128 stands for zero in the data rows.
Every row has a hidden score. In each pair, how much higher is the second row's than the first's? 20 means about the same, 40 much higher and 0 much lower. The score is a weighted sum of the row's numbers plus the product of two more (or one squared), each taken from its middle value.
[110 116 226 110 106 105 111 135 121 111 105 113 110 111 112 114]
[130 120 125 122 119 132 127 136 139 117 129 131 194 124 115 129] 21
[109 154 124 117 115 110 109 125 125 112 116 113 118 114 110 109]
[129 135 121 118 134 139 135 124 133 132 131 137 131 130 125 120] 22
[108 205 119 120 114 106 123 118 122 108 119 113 127 113 122 112]
[135 124 118 128 131 154 129 131 128 141 135 132 125 132 138 131] 12
[116 142 131 126 117 112 118 124 132 119 121 113 124 122 126 117]
[108 125 123 121 126 110 122 123 130 112 123  98 113 112 119 107] 18
[130 123 129 120 131 126 141 125 135 127 130 134 136 133 128 129]
[118 117 127 118 119 112 136 123 131 117 113 120 173 115 116 106] 21
[116 134 119 123 121 124 132 118 123 123 112 114 122 118 124 118]
[105 130 184 133 113 107 126 117 134 107 112 101 118 110 109 113] 18
[127 128 118 132 124 138 143 134 127 133 146 122 132 126 123 130]
[149 121 121 134 131 142 139 116 126 150 147 170 122 153 136 146] 20
[126 129 114 126 131 130 136 120 131 123 127 128 120 126 121 124]
[109 231 129 112 111 114 130 116 132 109 124 117 112 115 107 105] 37
[116 125 130 112 180 144 123 116 127 129 118 120 120 123 162 117]
[200 130 135 142 133 157 131 118 123 177 169 175 134 185 135 193] 22
[132 134 111 126 195 194 127 130 124 130 145 137 117 121 217 136]
[114 129 121 123 127 106 124 127 122 118 122 116 101 123 117 118] 9
[154 127 121 144 124 139 135 113 135 154 140 150 132 159 124 147]
[106 128 121 116 107 107 120 137 128 109 109 105 121 105 112 108] 18
[195 116 138 128 134 154 132 129 121 247 133 179 125 220 140 181]
[134 133 120 130 171 152 127 130 127 138 137 140 130 135 188 126] 11
[169 128 110 133 128 138 127 120 127 166 125 148 121 182 131 169]
[139 121 126 140 120 127 137 139 125 129 142 134 138 120 124 143] 17
[166 118 132 140 136 177 130 125 134 165 171 175 120 162 158 174]
[119 122 120 136 119 109 147 125 128 125 123 129 169 129 117 113] 28
[114 117 165 116 123 105 111 114 116 113 105 110 121 110 118 119]
[119 126 130 255 111 111 169 125 120 115 128 120 121 114 111 115] 25
[115 154 125 125 114 114 116 123 133 106 131 117 108 117 121 111]
[107 137 119 144 109 110 137 121 125 108 101 101 108 106 106 111] 22
[109 126 126 112 115 108 128 119 129 102 115 119 117 111 108 107]
[105 128 121 127 115 103 126 121 126 108 112 125 117 107 124 114] 18
[116 125 138 117 108 115 116 125 117 124 113 120 124 119 112 110]
[175 120 112 137 139 150 134 140 126 174 164 163 130 166 128 198] 17
[122 133 214 144 186 155 121 108 161 152 114 148 109 132 154 104]
[148 130 133 124 124 150 136 122 129 144 175 155 130 140 130 151] 16
[118 115 121 130 121 121 125 127 137 108 127 109 124 123 113 114]
[111 124 127 118 159 111 113 119 126 116 115 111 124 114 139 113] 19
[148 122 126 130 126 147 142 131 135 141 156 142 125 136 129 153]
[114 133 118 127 117 107 130 130 136 110  97 111 124 106 121 109] 25
[110 117 117 116 118 107 121 117 127 112 115 110 111 110 112 108]
[124 122 130 136 136 135 139 121 125 122 127 121 130 124 120 121] 22
[133 128 127 132 124 137 131 125 130 134 114 137 125 141 136 124]
[172 129 122 136 126 150 122 125 139 160 158 153 125 159 138 182] 15
[148 116 129 132 185 221 114 132 130 152 141 148 126 146 204 134]
[113 124 113 111 120 107 133 117 139 105 110 111 129 110 109 103] 20
[105 132 117 118 116  98 120 116 133 112 109 113 131 109 119  97]
[122 139 118 128 119 119 122 126 141 132 136 137 123 118 129 124] 18
[109 113 181 131 120 112 120 115 123 109 100 109 120 117 117 118]
[162 127 122 129 129 152 129 124 115 146 164 154 137 156 132 157] 21
[116 123 129 121 112 108 133 126 119 112 119 110 175 114 109 117]
[109 122 186 129 120 111 126 120 128 108 106 106 115 106 116 107] 18
[113 142 119 108 119 107 106 111 145 108 111 103 116 116 104  99]
[154 125 115 145 125 145 127 124 130 147 132 159 158 146 136 152] 18
[102 152 126 122 121  98 123 113 133 111 102 106 117 102 112 109]
[124 122 126 129 120 112 131 119 129 123 115 123 120 118 113 115] 19
[111 103 121 132 115 115 115 131 125 109 108 103 119 109 110 107]
[143 127 129 128 124 133 139 136 135 136 190 139 124 130 137 152] 21
[158 127 126 129 128 138 126 132 116 159 137 143 128 158 128 153]
[139 122 111 132 115 117 139 130 134 133 129 133 170 138 128 134] 23
[106 128 123 128 124 105 130 127 123 113 107 109 126 110 110 108]
[115 132 159 124 119 113 128 118 124 106 108 125 120 120 119 114] 22
[114 127 160 120 119 103 118 115 133 112 111 112 128 117 109 113]
[118 123 130 127 126 112 129 127 138 115 137 116 124 120 125 124] 17
[112 120 121 114 116 104 126 110 129 106 113 108 116 109 115  98]
[109 136 121 119 115  98 118 120 126 108 109 108 113 104 116 109] 19
[105 131 116 121 117 110 117 115 127 104 101 110 110 110 108  98]
[103 130 162 119 117  98 123 125 136 119 110 105 107 106 116 108] 21
[142 125 127 140 139 153 121 133 133 149 150 149 146 155 129 165]
[111 125 124 123 117 110 136 122 132 124 115 117 111 110 118 111] 25
[193 127 137 132 140 154 122 129 130 236 146 171 133 217 141 178]
[115 128 184 128 110  98 122 127 124 109 116 115 115 105 107 110] 8
[125 121 122 140 123 116 136 125 133 114 126 118 168 132  95 120]
[115 124 157 120 105 107 132 115 130 119 115 110 122 117 107 122] 19
[109 122 126 136 117 107 126 122 119 108 103 112 117 112 105 109]
[118 130 126 122 112 112 125 231 136 124 126 112 114 112 122 116] 24
[112 134 127 112 114 112 125 116 131 116 117 110 111 107 119 108]
[114 126 117 110 115 101 122 119 218 103 113 104 108 113 107 111] 20
[118 126 131 131 122 118 121 124 137 127 116 117 125 120 112 114]
[114 111 121 134 222 130 132 122 124 110 112 125 117 110 171 118] 19
[102 123 126 116 116 106 128 131 126 106 119 112 119 111 129 106]
[169 119 127 125 124 159 131 142 124 152 173 168 140 163 139 169] 19
[190 125 118 137 125 153 128 133 128 191 150 179 131 183 134 202]
[130 133 118 134 130 129 130 144 142 135 138 138 128 144 133 128] 22
[124 121 121 121 213 176 123 128 124 127 120 129 130 136 205 130]
[115 135 123 250 117 118 179 123 123 119 135 128 124 121 114 127] 21
[117 121 126 121 115 110 120 118 119 117 106 112 124 125 116 117]
[111 132 167 116 115 106 132 129 135  99 102 102 118 117 106 110] 25
[139 126 131 118 209 188 125 129 129 123 133 137 125 129 246 132]
[122 124 140 118 108 115 121 138 128 120 123 124 107 117 127 116] 4
[135 120 122 136 123 129 133 131 129 134 139 149 155 136 128 127]
[110 120 116 121 113  96 121 121 127 114 106  95 112 109 118 108] 19
[109 114 126 120 110 103 120 122 122 113 112 101 118 101 111 101]
[103 119 117 119 123 110 110 128 147 111 107 107 123 108 119 115] 19
[113 129 133 133 121 110 141 119 133 117 109 116 119 114 112 121]
[138 130 115 121 125 138 127 126 128 135 124 149 128 140 127 138] 19
[149 126 124 140 124 136 123 136 129 137 135 138 136 137 132 140]
[194 128 132 129 124 155 132 120 127 171 159 178 126 180 130 205] 21
[113 128 166 124 113 113 134 120 134 115 100 117 134 101 113 112]
[116 128 207 120 113 115 113 125 132 119 107 102 120 107 123 106] 17
[108 130 123 109 110 114 127 122 125 109 104 107 114 101 108 103]
[127 139 125 135 124 136 124 124 114 126 161 115 121 129 126 133] 15
[111 131 124 121 115 108 136 129 128 120 113 112 120  99 125 114]
[110 118 121 105 113 104 126 111 129 106  95 105 123 107 119 107] 18
[111 131 112 109 117 112 115 122 126 105 106 111 118 110 119 110]
[155 124 119 131 139 161 127 125 131 161 147 174 134 166 158 156] 20
[164 137 121 134 135 143 122 122 124 162 159 172 135 157 135 170]
[185 120 122 140 132 143 128 126 130 198 150 161 121 196 134 188] 23
[121 131 128 139 118 125 128 166 127 117 124 106 124 121 129 114]
[127 135 136 138 119 116 123 126 133 118 111 129 123 123 119 117] 20
[112 124 127 119 121 113 124 121 120 115 120 105 208 116 125 124]
[197 120 115 130 128 156 129 127 126 171 164 184 127 182 141 190] 18
[132 140 128 112 184 187 122 126 133 134 152 154 129 127 196 140]
[109 125 121 124 119 112 134 118 131 109 123 124 173 114 135 118] 21
[167 126 132 136 122 134 130 129 118 171 130 148 122 180 127 157]
[126 129 113 139 123 131 122 137 133 121 137 142 189 131 128 135] 13
[ 99 194  34 145 182  40 162  49 108  97  80  80 228 117 110 136]
[154 119 138 137 127 138 129 127 127 126 158 149 125 146 133 149] 4
[172 122 125 138 128 154 135 128 120 164 165 153 126 166 137 202]
[107 131 235 123 113 112 126 119 114 110 111 104 122 104 106 103] 25
[110 132 127 115 112 101 112 118 129 125 104 109 104  94 107 118]
[174 122 122 146 125 159 128 126 121 167 154 157 132 179 143 170] 22
[114 121 137 116 121 116 124 127 132 119 120 106 124 113 114 117]
[120 129 128 117 227 173 126 123 131 128 135 125 140 134 232 120] 25
[108 120 120 109 122 113 123 115 123 105 115 101 118 110 114 110]
[179 130 136 134 136 166 118 127 129 160 160 171 128 173 144 191] 19
[129 134 126 127 131 131 118 125 134 126 137 128 131 125 130 129]
[135 137 126 120 136 169 121 122 119 145 133 130 119 147 145 131] 23
[149 123 113 133 128 149 133 125 127 141 199 162 119 137 134 160]
[152 121 124 130 129 153 130 125 124 144 152 141 137 151 132 154] 25
[128 133 122 120 157 147 118 124 125 139 136 135 128 124 174 127]
[132 128 125 173 123 137 144 122 115 137 124 131 124 139 132 143] 22
[118 131 110 124 118 122 140 127 133 124 143 123 127 123 121 124]
[107 128 125 116 111 101 129 122 119 113 112 110 111 113 111 106] 21
[170 120 122 140 138 152 137 126 126 154 154 160 129 169 145 161]
[156 126 121 139 125 141 135 127 126 155 147 161 136 146 121 162] 18
[108 127 135 119 120  99 123 118 129 108 110 114 101 104 112 106]
[134 122 129 125 123 136 137 126 121 129 139 126 129 130 125 137] 21
[120 123 117 127 123 110 117 116 125 113 119 102 120 108 122 109]
[123 120 124 124 126 128 130 169 119 121 138 125 128 129 135 127] 22
[125 113 124 136 124 125 125 114 121 129 123 143 186 129 128 122]
[156 124 124 141 127 150 122 123 124 152 144 145 141 153 143 158] 20
[114 134 121 119 131 128 113 119 124 119 119 127 117 120 124 111]
[113 125 129 120 119 118 123 133 122 120 116 113 110 108 118 112] 20
[140 133 135 134 130 162 121 129 122 141 151 162 143 134 148 150]
[108 118  90  69 128  61  72 188 170 166 125  49  67  69  66  88] 19
[106 120 125 109 117 113 117 155 120 107 104 102 103 100 112 106]
[113 114 126 120 122 113 134 124 133 112 119 108 121 110 117 108] 21
[141 126 120 120 153 190 124 121 121 157 133 136 119 155 182 142]
[125 131 134 128 122 124 125 125 125 129 129 128 131 134 133 127] 17
[120 130 126 135 128 115 124 162 121 123 125 134 130 123 123 124]
[106 124 173 114 115 103 120 129 134 102 107 110 109 111 109 107] 22
[123 120 123 115 120 119 131 132 120 116 118 128 139 116 134 118]
[107 130 131 111 114 115 125 117 124  98 103 113 132 109 113 108] 19
[111 131 122 116 106 123 131 116 128 105 110 105 120 102 109 106]
[106 128 121 118 114 109 123 138 131 114 113 107 111 110 124 107] 18
[128 114 124 126 197 173 125 126 122 128 139 127 116 128 202 132]
[113 129 128 127 127 128 120 123 132 113 112 126 122 118 122 114] 18
[166 133 126 128 126 151 129 132 132 156 143 170 136 168 139 148]
[188 131 126 133 130 160 133 121 123 220 146 174 128 226 140 169] 33
[100 124 255 122 121 103 124 129 129 110 107 107 115 110 117 111]
[107 117 122 121 107 115 122 134 139 110 110 108 123 122 109 109] 17
[115 126 117 117 112 110 137 184 126 112 125 104 127 112 120 115]
[128 142 134 130 114 127 132 180 130 122 128 119 124 126 122 126] 21
[186 133 130 135 131 179 127 121 131 161 164 171 129 173 156 178]
[104 138 122 114 115 106 111 120 125 103 109 105 122 102 113 105] 18
[118 133 118 192 127 108 144 129 133 118 117 111 113 119 115 114]
[113 161 121 128 114 114 128 121 122 100 119 113 116 109 119 122] 23
[121 126 126 123 181 145 123 127 121 123 138 136 122 124 180 128]
[169 122 117 120 128 160 121 136 125 150 162 167 134 160 137 163] 21
[151 120 122 137 128 146 130 129 114 134 163 156 127 154 126 150]
[113 130 122 116 110 118 121 114 204 109 109 110 110 111 114 109] 23
[107 126 125 128 119 110 126 125 130 111 112 125 180 109 107 106]
[156 128 131 141 128 139 136 126 123 145 160 152 133 147 132 153] 19
[125 133 123 133 122 129 143 129 139 118 127 116 177 129 121 127]
[175 118 128 136 122 141 136 125 129 194 139 159 122 198 136 176] 20
[148 127 136 120 153 172 130 125 129 149 145 153 126 154 161 143]
[134 115 117 133 121 132 132 136 133 126 138 133 123 127 122 126] 17
[110 121 120 123 118 106 130 119 122 117 109 118 118 113 123 111]
[114 120 133 120 112 105 122 119 127 114 127 104 113 113 107 109] 18
[107 122 123 114 120 112 129 125 129 103 114  97 123 104 119 109]
[114 121 118 112 108 110 116 113 134 111 101 117 114 108 114 111] 19
[119 119 127 132 123 129 132 131 129 122 122 114 128 120 125 122]
[164 125 125 141 124 138 131 120 125 187 127 150 124 182 136 153] 25
[130 124 130 115 131 124 134 130 109 123 163 144 128 127 123 137]
[108 128 125 116 102 111 112 115 125 106 110 118 121 102 108 100] 19
[144 133 125 132 144 165 133 129 130 135 154 150 124 134 154 146]
[130 132 128 121 113 127 129 130 111 124 140 136 192 126 124 124] 23
[114 119 113 116 107 105 133 119 128 115 120 111 120 113 121 116]
[133 127 118 115 199 195 112 128 127 137 136 139 124 140 193 135] 18
[106 126 123 121 115 106 111 255 134 107 117 112 123 110 121 105]
[144 134 123 140 117 133 127 126 125 150 129 147 127 150 121 145] 20
[138 140 126 186 119 124 154 139 121 137 142 130 135 144 121 134]
[108 118 126 127 111  99 124 117 118 113 107 108 125 103 104 103] 16
[114 123 132 134 121 111 129 129 127 104 124 123 214 113 112 118]
[135 135 119 134 126 132 125 126 127 131 135 136 126 121 132 125] 19
[116 126 113 134 114 113 121 118 133 117 109 123 192 111 127 120]
[124 137 125 122 124 123 136 124 137 122 121 113 123 117 128 120] 20
[146 119 129 125 151 164 123 125 124 129 161 151 128 131 159 153]
[119 126 113 120 111 114 123 116 126 109 124 113 138 107 121 103] 24
[111 132 112 116 112 104 124 118 132 108  99 113 115 107 105 106]
[111 123 121 115 114 111 115 126 123 113 117 109 115 105 113  98] 17
[203 131 135 131 127 151 127 114 134 167 163 178 128 182 135 197]
[132 124 126 128 122 126 125 117 124 132 132 140 194 124 126 134] 19
[122 132 120 255 118 109 165 116 121 122 130 116 117 113 122 109]
[187 137 130 136 124 163 135 128 128 166 159 167 133 176 135 171] 21
[116 117 117 120 105 107 123 117 124 111 105 108 104 104 108 101]
[111 132 122 117 118 107 119 111 137 114 117 110 118 114 121 106] 21
